Look-ups in named tables: a row name and a column name give one cell, copied from the table.

vagum
         lil  zatigo  rodobu  pota  peb  zana
kubag     93     116     118    43   91   110
rusi      99      25     111   100   67    87
kuduvu   100      96     106   101  116   104
led      103     104     103   103  104   103
fiveru    90      70     112    96  159   101
teses    102      80     102   130  138   104
lukil    114     128      99   102   68    92
balavuf  105     108      99   105  101   100
bugo     107      96      93    91  106   107
lipozek   95     122     115   145  106    99
kebop     99      98     105    98  116   101
fotiki    99      85     105   110  135   105
gim       97     207     135    89  143   142

What is the zana of fotiki in vagum? 105
What is the zana of kubag in vagum? 110
What is the lil of bugo in vagum? 107
What is the zatigo of teses in vagum? 80
What is the lil of gim in vagum? 97
What is the rodobu of kebop in vagum? 105
What is the zatigo of kebop in vagum? 98
What is the lil of kuduvu in vagum? 100
What is the rodobu of balavuf in vagum? 99
What is the peb of kubag in vagum? 91
What is the pota of led in vagum? 103

pob
|  | zefom | nurif | mamez | genonen |
|---|---|---|---|---|
| das | 0.131 | 0.064 | 0.256 | -0.034 |
| lazaki | -0.043 | -0.487 | -0.888 | 0.355 |
| vin | -0.216 | -0.084 | -0.244 | -0.171 |
| mimu | -0.278 | -0.124 | -0.146 | -0.177 |
| gebule | 0.338 | 0.358 | 0.429 | -0.153 |
| riniza | -0.288 | -0.241 | -0.218 | -0.298 |
| suza | 0.303 | 0.353 | 0.501 | -0.191 |
| nitede | -0.422 | -0.274 | -0.389 | -0.418 |
| fadopig | 0.016 | 0.062 | 0.168 | -0.046 |
| dupo | 0.030 | 0.096 | 0.168 | -0.053 |
| sur | 0.014 | 0.049 | 0.174 | -0.032 |
| gemedi | 0.236 | 0.212 | 0.352 | -0.104 |

lazaki, mamez => -0.888
gebule, mamez => 0.429
das, zefom => 0.131
sur, genonen => -0.032
dupo, zefom => 0.030
sur, zefom => 0.014
nitede, nurif => -0.274
das, mamez => 0.256
mimu, nurif => -0.124
fadopig, mamez => 0.168
suza, nurif => 0.353
dupo, mamez => 0.168
lazaki, zefom => -0.043
gemedi, zefom => 0.236
nitede, mamez => -0.389
riniza, genonen => -0.298
riniza, mamez => -0.218
vin, mamez => -0.244
das, nurif => 0.064
Row with the largest zefom: gebule

pakebog =
         vizuzug  gopu  pifanil  sug  tolobo  bapunev  fubive  meves  pufo
sen          279   115       41  120    -579      782     204    155   210
diped       -197   489      210   53      -1     -354     249    250   158
daris       -290   638      210  167      83     -613     223    295   129
rese         352   121       84  129    -628      771     234    150   221
zofuv        -90   381      -88   60    -344      -84     297     95   184
peg          -35   138        6  229    -297     -404     299     91    99
beku        -141   348     -128   56    -373      -98     293     74   180
vinub       -225   481      204   55     -29     -428     216    244   179
vagul        104    95       10  246    -158      -48     290     51   -13
pevopap      157    50      294   66    -246      353     450     75   142
suk          115    87       21  272    -237       90     273     35    -1
nubiz         99    50       87   89    -648      679     157    182   153
kal          110   128       33  237    -215      -52     301     63   -14

pufo of pevopap: 142
meves of daris: 295
gopu of beku: 348
pufo of suk: -1
pifanil of vagul: 10
pifanil of nubiz: 87
pifanil of zofuv: -88
pifanil of sen: 41
vizuzug of vagul: 104
gopu of diped: 489
fubive of kal: 301
vizuzug of suk: 115
pifanil of peg: 6
meves of beku: 74

fep:
columns: nete, dizinu, nakel, das
nunonef: [61, 61, 63, 36]
tonugon: [42, 42, 66, 37]
lefipa: [41, 42, 78, 33]
gifad: [64, 37, 60, 34]
zikivi: [42, 42, 22, 50]
gibor: [42, 41, 72, 39]
vagoto: [41, 56, 63, 37]
zagu: [83, 84, 25, 49]

What is the nakel of gibor in fep?
72
What is the nete of zagu in fep?
83
What is the nete of zikivi in fep?
42
What is the dizinu of gibor in fep?
41
What is the dizinu of lefipa in fep?
42
What is the nete of vagoto in fep?
41
What is the dizinu of vagoto in fep?
56
What is the nakel of lefipa in fep?
78
What is the nete of tonugon in fep?
42
What is the das of tonugon in fep?
37
What is the nakel of zikivi in fep?
22
What is the das of zikivi in fep?
50
What is the nete of nunonef in fep?
61
Which row has the largest nakel? lefipa

totigi.tsv
	sunes	muvogu	far	bag	ped	bav	gur	febinar	miborim	nutev
safug	67	76	105	147	134	40	56	150	164	70
gelida	112	85	98	89	87	129	113	95	87	99
kemuvo	26	167	51	93	83	26	117	63	76	105
zafu	36	109	64	136	117	3	71	124	134	81
rebuvu	116	90	106	94	93	127	97	102	96	103
bem	171	82	107	94	110	233	99	72	102	117
raf	129	79	110	86	88	136	101	88	86	106
zasazuv	75	148	64	71	64	70	137	52	44	115
vasebis	100	84	104	106	105	97	86	111	113	91
tamod	173	72	120	56	73	207	131	71	41	127
lod	59	154	61	82	76	68	132	56	64	107
dos	100	91	96	98	95	97	92	98	102	94
bipep	79	142	79	80	81	80	127	62	62	106
todamil	100	80	102	101	106	93	87	110	112	90

rebuvu, nutev: 103
kemuvo, bag: 93
vasebis, nutev: 91
raf, nutev: 106
raf, muvogu: 79
zasazuv, gur: 137
lod, gur: 132

